Each row has a name. Each question is about the rows just above it.

[127 173  90 136] : <69>
[109 100 133 143] : <146>
[177 119 158 106] : <97>
[ 88  91 141 157] : <29>
[174 134 116  94] : <9>
[158 159  81 147] : <61>
[176 135 178 119] : <72>
[166 114 107 114] : <122>
[161 173 124 168] : <185>
How many entries does [174] have? | 1
Count the entries of [166 114]: | 2
Number of entries in [158 159  81]: | 3
How many entries does [177 119 158 106] have? | 4
Count the entries of [109 100]: | 2
Count the entries of [174 134 116  94]: | 4

[111  76 106 132 171 106 167 155]  <149>
[124  98 106 132 141 106 135 155]  <72>
[ 78  92 106 132 143 106 154 155]  <61>
[124  98 106 132 143 106 176 173]  <97>
[179 171 106  97  84 106 132 155]  <118>
How many entries does [ 78  92 106] have? | 3
Count the entries of [ 78  92 106 132 143]: | 5
Count the entries of [ 78  92 106 132 143 106]: | 6
Number of entries in [ 78  92 106 132 143 106 154]: | 7
Number of entries in [179 171 106  97  84]: | 5
Count the entries of [124  98]: | 2
How many entries does [124  98 106 132 141 106] have? | 6

[ 96 138 130 149]  <72>
[176 115 114 106]  <61>
[104  81 132 113]  <97>
[143 111 156 105]  <29>
[157 104 129 120]  <118>
[112  84 160 113]  <9>
[155 115 123 126]  <146>
Number of entries in [155 115 123 126]: | 4
Count the entries of [143 111 156 105]: | 4
How many entries does [143 111] have? | 2
Number of entries in [157 104 129 120]: | 4
Count the entries of [155 115 123]: | 3
Count the entries of [112  84 160]: | 3
Number of entries in [104  81 132]: | 3

[139 128 123 129 163 124 125 132 129 128 109 126 118 104 128 125 114 149
 128 110 118 144 142 123 162 142 128 128 122 127 138]  <61>
[133 133 128 129 122 129 124 113 122  99 139 119 141 131 111 145 156 138
 118 117 164 157 125 128 125 128 122 150 129 140 123]  <122>
[132 123 119 119 120 123 128 128 121 127 143 151 120 125 145 124 125 131
 147 120 135 127 115 123 129 126 111 124 127 123 143]  <72>
[139 128 123 129 163 124 125 132 129 128 109 126 118 104 128 125 114 149
 128 113 126 143 121 120 110 137 134 126 136 119 134]  <185>
[162 110 128 127 140 133 119 106 125 137  92 122 117 114 107 156 117 127
 111 121 138 133 129 168 146 127 123 142 127 142 135]  <97>
Count the entries of [162 110 128 127 140 133 119 106 125 137  92 122 117 114 107 156 117 127
 111 121 138 133 129]: | 23
Number of entries in [162 110 128]: | 3
Count the entries of [132 123 119 119 120 123 128 128 121 127 143 151 120 125 145 124 125 131
 147 120 135 127 115 123 129 126 111 124 127]: | 29
Number of entries in [139 128]: | 2
Number of entries in [132 123 119 119 120 123 128 128 121 127 143 151 120 125 145 124 125 131
 147 120 135 127 115 123 129 126 111 124 127 123 143]: | 31
Number of entries in [133 133 128 129 122 129 124 113 122  99 139 119 141 131 111 145 156 138]: | 18

[123 129 112 100] = <122>
[133 144  93 157] = <69>
[144 135 144 153] = <97>
[138 118 170 116] = <218>
Number of entries in [123 129 112]: | 3
How many entries does [144 135] have? | 2
Number of entries in [144 135 144 153]: | 4
Count the entries of [133 144  93]: | 3
Number of entries in [138 118 170 116]: | 4
How many entries does [133] have? | 1
Number of entries in [138]: | 1

[118 150 105 148 139 137 127] -> <149>
[108  99  91 144  74  99 100] -> <185>
[118 150 105 148 139 137 156] -> <146>
[108  99 135 144  74  99 100] -> <122>
[119 121 129 111 147 121 145] -> <97>
[118 150 105 148 139 138 107] -> <69>
Count the entries of [108  99  91 144]: | 4
Count the entries of [119 121 129 111 147 121 145]: | 7
How many entries does [118 150 105] have? | 3
How many entries does [118 150 105 148 139 137 127] have? | 7

[134 105 117 173 111 179 103 155 118 121] = <69>
[125 119 147 141 109 147 124 140 118 119] = <97>
[147 148  85 154 167  75 130  97 143 123] = <72>
[148 147  85 163 166  76 127  97 143 119] = <61>
Count the entries of [134 105 117 173 111 179 103 155 118 121]: | 10
How many entries does [134 105 117 173 111 179 103 155] have? | 8
How many entries does [147 148  85 154 167  75 130  97 143 123] have? | 10
Count the entries of [125 119 147 141 109 147 124 140 118]: | 9
Number of entries in [125 119 147 141 109]: | 5
How many entries does [147 148  85 154 167  75 130] have? | 7
Number of entries in [147 148  85 154]: | 4

[119 137 107  99 138 138 180 114 119  99 104 118 170 111 138 141 138  98
 118] = <61>
[126 124 138 122 115 134  99 138 169 138 138 137  91 140 157 131 125 138
 139] = <97>
[105 157 118 113 145 103 171 116 121 119 121 115  86 119 135 109 156  98
 118] = <118>
How many entries does [105 157 118 113 145 103 171 116 121 119 121 115] have? | 12
Count the entries of [119 137 107  99 138 138 180 114 119  99 104 118 170 111 138]: | 15
How many entries does [126 124 138 122 115 134  99 138 169 138 138 137] have? | 12

